In the data rows, 128 means zero.
Here are some numbered points:
[129 148 113 157 161 151  93 109 117 101  99 116  94 148 135 111 125 149
 123 189 124  89 103 155 146 140 128 107 107 123 130  94 156 135 112 134
 117 145 135 125 133 135 141 130 171 136 102 118] 0
[161  92 182  91 154 113 173 167 197 168 146 124 139 169 106 176 142 105
 190 126  83 103 159 122 115 105 129 101 155 180 151 130 143  82 136 182
 156 139 155 121 113 148  71 102 104 147 128 130] 1
[159 161  93 177  74  91 105  97 177  83 167 167 187 195 143 205 136 102
 124 174 144 100 164 170 170 166 158  92  78 135 126 114 165  81 165  94
 110 175 157 111  90 128 194  70 131  60 114 255] 2
[ 40 121 107 156 152 111  57  59 136  63 105 176 135 155 125  87  96 131
  88 143 148 141 119 118 135 138 225 120 134 126 118 118 117 181 157  65
 146 186 109 121 179 133 167 153  74 125 110  89] 3
[104  97 123 116 112 145 157 125 148  95 132 152 132 116 104 155 158 122
 143  98 124 119  92 153 171 103 105 111 138  98 118 166 134 113 119 114
 137 148 139 107  74 128 142 115 128 120 127 163] 4
[156 116 120 114 144 150 125 104 129 145 162 169  92 122 108 119 135  91
  85 156 158 157  84 139  90 136 131 187  78 159 152 110 232 149 129 164
  95 122  92 105 143  79 138 162 132 177 156  62] 5
[ 90 135 112 121  97  79 110 137 184 187  62 106  84 128  92 122 189 155
  97 120 132 165 165 117 129  80  69 138 225  99  80 119 165  94  61 189
 232 147  99 118 128  66 104 120 130 129 139  87] 6
[173 131 160 140 166 159 123 204 136 142 191  99 141 156 121 146  90 116
 189  96 106 115 152 120 137 119  91 122  79 127 124 161  97 111 138 106
  86  94 112 133  90 177 142 119 120 119 123 170] 7
[ 94  49 134  91 128  94 133 133 163 162 135 153 178 121 113 130 170  97
 174  80 141 107 141 167 112 132 154 118 233 147 186 124 181 148 115 174
 162 151 165  96 114 123  67 155 115 190 126  92] 8
[135 144 115 167 178 109 156 218 105 153 162 143 125  96 125 152 115 130
 193 142 126  87 119 123 162 131 140 165 130 131 116 146  90 150 119 138
  95  90 162 141 135 149 130 130  99 125 195 137] 9
[121  91  88  99 113 207 133  27  62 139 113 125 162 139 112 151  88 167
 104 179 116 109  92 155  89 137 132 109 146 125 157  84 126 154 129 133
 111 135 172 104 127 157  83  98 156 176  74  72] 10
[152 151 144 126 103 175 120 142 175 108 102 107 107  97  98  94 192 147
 114 102 107 166  75  93 201  79 102 144 128 107  70 169 124  97 119 108
 103 107  85 146 103 130 124 127 129 109 157 146] 11
[ 69 108 109  80 151 138 137 120 108 149  85 159 104 113  83  78 150 179
 120  88 103 136 157 114  50 125 135  63 182  96 154 104 127 159  85 146
 156 110  99 142 160 128  89 166 130 159 116  76] 12
[123 149  72 183 112  72  72 100 119 123 106 115 113 111 157  98 104 154
  95 174 162 151 172 159 152 151 139  88 140 119 116 138 149 158 112  87
 192 163 113  69 152  86 213 138 142 125 132 159] 13
[173  94 146 126 151 155 134 145 119 167 134 135 169 178 128 201  92 106
 149 154  97  83 183 139  77 132 105  65 118 154 117  90 101  92 121 187
 140 147 142 149 135 155  82  97 134 134  76 150] 14
[199 141 130 126 118 117 135 164 129 139 177  97  84 125 100 108 106 124
 137 137 124 153 104  90 107 109  98 168 130 120  94 142  89  93 159 154
  82  60  96 163 142  93 139 119 124 148 124 138] 15
[ 84 178 116 135 116  79 144 155 129 122 104 113 150 132 175  85 117  99
 143 145 169  76 169 120 179 139 148 137 163 119 136 123  60 152 125 111
 156 148 174 121 139 158 120 169 132 118 121 155] 16
[127 116  91 151 158 104 104 104  89 133 147 159 145 108 129 150 126 124
  62 124 140 145  91  94 128 146 106 164  95 120 125  93 203 146 124 118
 105 100 100 113 168  61 144  93 123 132 161 117] 17
[122 114 194  98  55 147 119 115 171  89 130 193 122 136 133 165 119  90
 141  20 137 154  98 150 146  81 151 146 123 158  86 171 141 114 186 134
 107 157  82 205 129  78  95 124 107 130 127 171] 18
[101 133 121  92  75  66 105 154 155 212  63  89 120 110 130 124 199 163
  94 111 130 171 174 136 102  92  89 100 193  73 109 125 169  80  74 229
 214 160 110 105 163  76 117 120 148 130 136 112] 19
[139 116 144  99 174  93 128 105 142 140 132 107 136 138 109  80 117 150
 120 173 111  81 118 109 111 135 186 142 148 156 157 137  87 156 169 136
 123 138 159 100 119 137 140 131 115 152 134 105] 20
[150  74 115 161  99 174 145  78 196 143 131 127  84 137 201 104 180  80
 165 139 144 190 109 121 180 162 155 105 116 165 149 151 189 131 148 142
 106 157 143 100 117 154 112 116 128  93 122 145] 21
[ 72 122 104 127 102 141  87  72 135 143  77 129 102 156  73 147 154 147
  44 112  90 173 114 118  85  72  67 107 147  93  89  85 149 102 101 158
 170 167  60 167 133  95  88 113 165 157 146  82] 22
[124 134 130 112 160 107 126  72  91 159  89 139 139 138  82 138  94 165
  74 155 112 129 101 128  89 112 127 138 119 127 154 108 138 112 107 157
 135 120 127 108 136  69 131  99 124 142 118  61] 23
[106 140 120 188 147 146 128 169 128 145 119  79  93 127 200  80 125 122
 122 164 167 124 114 133 119 191 112 133 100 105 134 111 168 172 105 117
 131 138 171 132 188 142 157 172 136 110 145 114] 24
[104 124 107 160 105 103  84 122 129  89 118 104 142 161 118  89 146 136
  82 106 122 190 101  90 121 114 131 112  99 111 112 125 150 131 143  99
 110 107  83 139 166 107 164 112 111  82 142 132] 25
[101  89 137  92 132 135 113  84 175 158 126 118 125 151 122 126 157 136
 109 152 116 134 157 112  94 114 131  99 183 158 150 143 130 118 127 146
 165 165 152 110 118 170 130 138 109 134 110 117] 26
[140 157 111 201 121  74 159 139 103  30 158 145 222 158 189 212 104  86
 150 141 168  67 170 154 181 163 173 114 138 115 113 111  77 109 115  91
 145 126 180 129 126 207 141 146 110  96 108 240] 27
[177 131 174 124 143 106 190 186 115 121 139 186 197 107  93 164 140 113
 195  74 114  76 125 199 184 140 168 147 154 150 149 177  71 122 104  79
 145 156 191 100  44 206 116 124 100 109 153 179] 28
[111 142 106 160 147 131  99 118 102 161  91 120  71 131 160  60 101  98
 149 116 137 145 133  98 126 155 134 113 126 117 139 119 155 154 117 130
 129 130 154 120 177  86 152 172 133 130 146  78] 29
[ 57  78 155 134 197 113 125 117 135 110 134 193 161 152 123 145 109 138
 157  97 133 118 136 125  69 135 190 123 156 130 140 110 116 122 157  88
 102 138 113 147 180 169 100 121 114 138 118  72] 30
[172 133 132 133 114 127 150 144 143 163 161 117 122 126 156 128 107  83
 120 127 136 125 157 125 125 132 107 118  95 135  87 128 128 103  99 151
 118 145 133 122 104 149 155 127 117  98 123 165] 31
[182  96 128 112 152 157 151 180 152 137 191 145  94  87 159 148 171 125
 176 117 154 139  71 150 163 147 165 200 127 161 149 141 152 121 148 123
  59 100 139 125  75 170 152 124 130 137 113 170] 32
[134  87 123 115 159 153 131 125 115 142 172 164 135 162 152 146  98  89
 128 145 117 122 164 124  75 176 143  99  78 168 151 112 160 145 166 133
 106 154 160 134 170 129 140 154 103 141 107 104] 33
[ 92 130 117  89 112 157 165  54  86 162 126 152 106  77  77 114 120 160
  92 145 148 136  70 139 129 130 114 165 145  96 147 123 135 172  91 124
 146 156 125  99 116 112 120 106 147 164 104  70] 34
Which three points above are nearest to each new point? Their numbers follow each, nearest first.
[106  82 128 110  59 205  97  79 159 130 166 165  95 133 198 133 119  57
  83 132 135 157 125 140  69 157  94  67 107 163 132  90 164 147 166 147
 121 140 136 171 161 160 123 158 140 149  57 138] 33 26 21
[111 121 121 129 121  95 135 159 153 128 134 140 131 115 156 137 176 119
 168  45 163 152 133 120 183 119 126 127 177  84 108 161 127 100 110  95
 176 135 143 135 151 143 103 147 111  77 190 160] 4 16 11
[114 104  91 130 100 141 132  64  65 127 126 133 144 139 143 159  96 172
  57 165 104 104  89 180  89 162  96 126 122 121 179  99  85 159 118 168
  98 121 178  96 103 146 105 108 143 136  43  82] 10 23 34
[ 97 147 158 129  98 118 123 142 140 120  89 107  70 100 104 108 164 184
 126 119 140 174 102 100 183  65 122 165 132 153 112 201 134 140  94 105
 143 145  91 106 104  97 140 134 101 123 150 120] 11 4 25
[112 183 150 108 127 137 114 126 110 117  72  95 118 118  99  68 112 173
  99 166  82 144 134  80 135  73 128 113 134 148 105 194  54 169 126 141
  80 158 114  98 140 157 174 112  95  98 122 100] 20 25 11
[128 152 125 130 106 108 157 112 150 120 119 158 145  77 109 125 123 140
 124 117 156 118  88 175 163 127 112 167 151 105 137 146 132 130 106 130
 146 130 114  85  95  90 146 129 140 144 153 122] 4 34 23
[ 67 130 126 159 157 138 119 116 128  90 112 139 167 152 148 116 115 102
 129 108 118 109 131 133 125 160 156  94 130  85 135  96 115 153 151 101
 135 151 132 124 147 140 123 108 109 102 111  84] 30 0 3
[ 60 145  78 129 129 138  84  33 121  85  97 150 159 151 159  82 119 103
  78 131 157 157 146 108 154 137 214 138 112 175 123 125 113 192 145  63
 142 158 134 104 187 145 162 137 118 106  99 127] 3 25 13
[111 122 115  98 119 112 130 104  99 146 135 136 129 104  79 111 104 173
  92 111 135 136  99 133 121 121 127 131 177 132 126 127  94 163  91 132
  96 146 149 115 134 128 115 141 129 157  88 113] 34 23 20
[ 94 155 119 136 114 160 132 101  50 161  49  94 121  53  90  76 154 214
  69 133 151 162 114 113  96  76  77 149 163  37  94 116  90 158  79 115
 170  91  86 104 109  81 120  89 169 164 175  34] 34 23 22
[154 126  64 200 173 115 149 196  69  49 148  64 187 208 167 156  46  95
 193 166 112 122 180  99 178 144 116  66 135 140 101 121  20 101 109  71
 134 123 157 129 128 200 148 121 118 115 102 212] 27 7 16
[177 135 124 151 106 103 143 211 145 150 160  98  98 108 169 122 158 121
 132  97 167 146 163 111 160 135  86 134 127 151  91 166 133  93  96 140
 125 120 113 133 134 123 137 163 125 124 178 175] 31 15 9
[130  60  87 142  96 143 128  97 159 129 169 141 137 119 151 140 161 130
 142  97 173 164  93 190 125 163 118  99 144 100 123 156 169 119 162 116
 139 112 148 128  95 121 106 122 128 130 127 187] 4 21 31
[183 124 135 137 103 144 135 161 142 144 173 127 151 124 160 131 165  88
 149 136 136 117 140 141 145 140  91 140  84 120 114 136 144 104 151 144
 103 106 154 122 102 156 149 154 155  96 116 188] 31 7 32
[138 145 153  94 145 133 139 151 106 140 142 129 148 135 103  99 108 130
 146 155 100  92 134 116  92 139 122 102 107 109 147 137  82 134 149 119
  82 110 128 158 108 149 122 134 117 160 119 106] 20 7 33
[125 155 141 173 154  81 104 130 120  34 120 165 205 209 126 146  64  98
 168 148 126  54 200 130 134 156 185  82 104 126 138  92  60 139 176  54
 149 119 152 147 168 169 146 115  80 112 109 183] 27 16 30
[144  95 139 132 170 136 103 160 161 159 110 115  97 152 139 124 163  77
 163 151 113 123 171 117  93 149 144 102 105 178 130  76 177  90 141 195
 126 167 116 156 131  81 175 160 143 154 117 100] 33 29 31
[165 140 144 155 191 107 119 171 121 127 115  53 104 141 117 145 102 135
 153 177 128  82 106 141 117 116 114 128 128 162 147 103 146 109 133 156
 137 134 142 144 145  88 116 139 139 131 140 107] 0 20 23
[132 152  88 178 118 167 123 105 110  99 143 121 134 121 177 111 158 130
  84 109  97 136 100  95 133 125 122 137  51  45  80  60 159 118 152  92
 127 127  77 110 140 151 181  91 165  71 123 143] 25 17 0
[174 206 156 151  50 162 114 148 168 110 131  60  77 137 180  58 148 145
 105 158 111 166 172  85 151 122  67  71  59 120  78 173  77 101 128 160
  90 116 141 141 117 159 180 172 117  48 105 201] 31 11 15
[161 151 138 131 121  61 140 130  68  83 158 196 190 154 172 106  61  90
 133  96 158 122 187 115  92 143 166 115  89 155 147 117  96 145 153  73
 109 117 141 143 180 142 121 145  82 138  86 174] 33 16 30
[135 137 126 145 144 137 137  90  99  90 164 136 160 112 102 101  91 103
 125 144 159 119  93 146 139  93 209 142 153 169 198 139  71 161 156  73
 135 139 178  80 154 173 129 139 118 120 120 129] 20 16 3
[150 163  93 163 145 118 129 151 107  69 174 131 169 131 173 147  43  96
 187 177 133  63 153 149 136 181 174 149  99 152 142 136  88 139 148  86
 104 128 205  89  97 135 157 109 131  94 103 195] 27 16 9
[ 98 184 139 140 101  96  77 129 128 126 121 118  93 135 113  90 133 165
 108 103 140 179 110  82 134 110 134 150 136 162 109 136 133 147 132 100
 105 140  61 143 159 113 124 125 116 127 153 108] 25 11 29
[102 147 132  82 174 137 130 115 105 176 102 136 117  47  84  44 179 121
  90  88 102 138 124 119 145 113 132 193 173  98 114 154 142 170  94  90
 114 134  93 101 117  98 135 132 151 165 150  61] 34 12 29
[ 91 119 141 116 166 174  61  63 106  34  97  98  85 116  87 113  90 124
 114 219 130 121  66 117 135 109 180 168 117 148 168 110 136 142 138  73
  99 129 116 102 172 132 180 106 156 121  79  78] 0 3 20
[101 112 154  92  75 114 143 110 152 139  72 122 102 121 145 124 150 192
  81 106 127 143 107 164 150  96 121 148 214 175 133 128 120  95  69 175
 141 176 130 127  68 153  72  84 135 103  68 124] 26 4 6
[146 145 104  83 143 116 129 143 107  99 154 149 196 147  93 135  73 127
 169 122 125  75 110 144 117 109 171 118 158 175 145 165  64 132 127  95
 107 126 152 114 109 164 122 107 107 133 115 141] 20 28 4
[152 168 184 163 144  81 151 170 170  59 135 155 248 224 140 206  85  62
 219 124 118  27 219 116 166 140 184  38 133 136 140 122  22  91 156 102
 131 159 174 127 106 228 129  80  63  51  92 255] 27 2 28
[ 76 142 149 116  49 135 124 104 167 132  87 118  94 144 126 155 196 121
  75 112 137 217 174 120 112 100  79 124 125 107 103 123 145 113 118 140
 149 141  61 134 131 155 120 134 171 127 133 143] 22 25 26
[121 124 127 100 133 169 150  93  98 180 120 106  50  87  93 112 117 180
  87 160 127 140 109 122 106 111 142 200 140 150 135 148 143 167  97 168
 112 129 118 122 130 112 138 160 146 169 127  35] 34 23 5
[121 100 141 108 139 141 118 182 127 107 159 162 128 152 150  99 104 100
 194  80 129 133 127  89 136 129 138 141 116 132 119 161 132 116 169  80
  87 126 156 141 135 184 131 155  98 122 139 156] 7 31 9
[ 68 109 122 101 182 146  71  91 126 119  65 154  76 135  76 162 160 176
  18 110  67 174 114 149  92  73 102 139 151 123 108  84 119 134 104 156
 188 122  61 150 163  37  99  70 182 171 139  10] 22 23 12
[151 142 104 145 121 123 100 109 119  94 139 140 140 191 171 122 109  75
 117 150 125  92 145 116 100 180 141 139  48 147 140  96 125 116 184 124
  80 129 144 149 160 133 137 124 106 128  88 139] 33 0 31
